array([[ 1.737, -3.324,  5.470,  3.011],
       [ 2.758,  4.261,  1.438,  0.016]]): 2.758

array([[-0.790,  1.621,  5.443, -0.011,  1.939],
       [-0.467,  1.409,  4.247,  0.000,  1.744],
       [ 0.556,  1.412,  1.983, -0.016,  1.932]]): -0.467

array([[ 1.657, -2.260, -3.669, -3.533, -1.641],
       [ 5.175, -2.954,  3.876, -1.706, -3.913]]): 5.175

array([[ 0.494, -5.453,  0.998,  0.267,  3.205],
       [-3.756,  1.488,  0.857,  1.638, -5.511]]): -3.756

array([[-4.314,  1.040, -5.131, -0.418],
       [-0.670,  1.789, -0.845,  1.681]]): -0.670

array([[ 0.675,  4.617,  2.312, -0.299, -4.966, -2.843],
       [ 3.431,  2.757,  1.402,  0.652, -0.636,  3.260]]): 3.431
---
[933, 136, 744, 507] value 744
[70, 34, 21, 46, 81, 85] value 21
[821, 452, 563, 153, 460, 432] value 563
[396, 867, 25, 223] value 25
[91, 138, 230, 27, 114, 131, 34] value 230
[2, 4, 5, 8, 1, 4] value 5
[5, -9, -43, 45] value -43
[185, 211, 55, 144, 212, 253] value 55
[176, 969, 764, 930] value 764
[-4, 37, 50, -31, -13, -11] value 50
---
-5.265	-0.902	-0.006	-0.240	-5.296	-5.042	0.966
-1.864	-2.125	-2.767	3.414	-3.565	-3.382	-5.814
-2.052	4.588	-5.711	-1.793	-0.717	-1.892	2.595
-> -5.711

5.363	3.428	0.967	1.149	-0.593
4.527	3.011	1.006	1.028	-2.131
4.704	4.373	1.628	0.510	-1.507
-> 1.628

0.957	-2.249	-2.407	-0.286	-0.218	-0.669
0.262	0.292	-1.497	0.286	0.793	0.124
-0.334	-3.332	-4.971	-0.025	0.206	-1.776
-> -4.971

0.793	1.452	4.827	1.986	1.607	-1.707	-0.794
-2.699	2.470	-0.825	0.322	1.398	-0.362	-1.315
1.707	-0.427	-5.203	-2.260	-1.015	-0.964	-0.425
-> -5.203

1.756	-0.955	-2.855	-3.676
-0.555	0.103	-1.128	-5.205
4.362	-0.391	3.224	-3.603
-> 3.224

-0.170	1.695	0.561	-0.146	0.123	-0.385	1.746
2.489	-0.048	0.025	0.098	-0.114	0.023	4.323
0.099	0.028	0.108	0.007	-0.002	0.058	0.143
-> 0.108

4.383	-1.572	-1.487	-1.516	-3.198	-2.021
5.109	-1.752	-0.107	-0.923	-1.394	-3.479
-1.446	-3.461	-0.955	-1.884	0.869	-4.130
-> -0.955

1.159	-0.483	0.131	1.639	-1.042	-0.483
-1.732	2.793	1.224	2.377	-1.950	2.793
-1.312	-1.345	-0.581	-5.852	-1.861	-1.345
-> -0.581

0.736	2.302	-1.310	1.792
-2.544	-0.641	-0.851	-2.506
3.100	2.200	5.032	3.367
-> 5.032

-0.047	4.154	-2.028	0.303	-1.095	0.948	-0.049
0.922	0.663	-0.405	-0.743	0.791	-1.256	0.283
-1.164	-0.433	1.525	-1.026	-0.674	-0.367	-3.309
-> 1.525
---
[3819, 4084, 9808, 4353, 1076, 7397, 4724] result: 3819, 4724
[[1, 79, 26, 60, 17, 58, 42], [66, 45, 4, 44, 51, 28, 24]] result: 1, 24
[118, 135, 180, 204, 158, 57] result: 118, 57
[45, 22, 24, 38, -26] result: 45, -26
[[-28, -31, -27, 23, -41, 28], [-43, -32, -32, 28, -17, 23]] result: -28, 23
[18, 64, 59, 48, 80, 87] result: 18, 87
[4, 9, 5, 3, 7, 0] result: 4, 0
[3, 6, 2, 8] result: 3, 8
---
-0.609 -2.481 1.377 -0.041
1.883 5.181 0.201 -0.438
1.051 3.605 1.613 -0.353
out 3.605

2.283 -1.703 0.463 -4.629
0.526 -1.283 0.023 -2.883
out -1.283

-1.880 2.103 1.363 -4.216 out 2.103

-5.608 -0.201 1.102 0.782 out -0.201

4.480 0.028 2.425 0.708 out 0.028

0.737 -0.117 5.369 -1.025 out -0.117

-0.063 -3.534 5.760 3.727 out -3.534

0.760 -2.266 0.482 -4.279 out -2.266

2.458 -2.360 -0.527 4.478 out -2.360

1.270 0.791 -5.482 -2.695
-0.072 -0.230 0.056 -0.065
out -0.230
---
[ -0.6  15.2   5.7  -5.9 -18.7] → 15.2
[  66.3 -139.6  -95.6  166.7] → -139.6
[-0.024  0.002 -0.094 -0.103  0.104  0.051] → 0.002
[-116.800   37.645  -95.220  175.136 -143.445   54.380  -74.744] → 37.645
[  61.50   20.42 -154.35   35.03  122.10] → 20.42
[-132.3  115.4  106.0   22.9   34.7   95.4] → 115.4
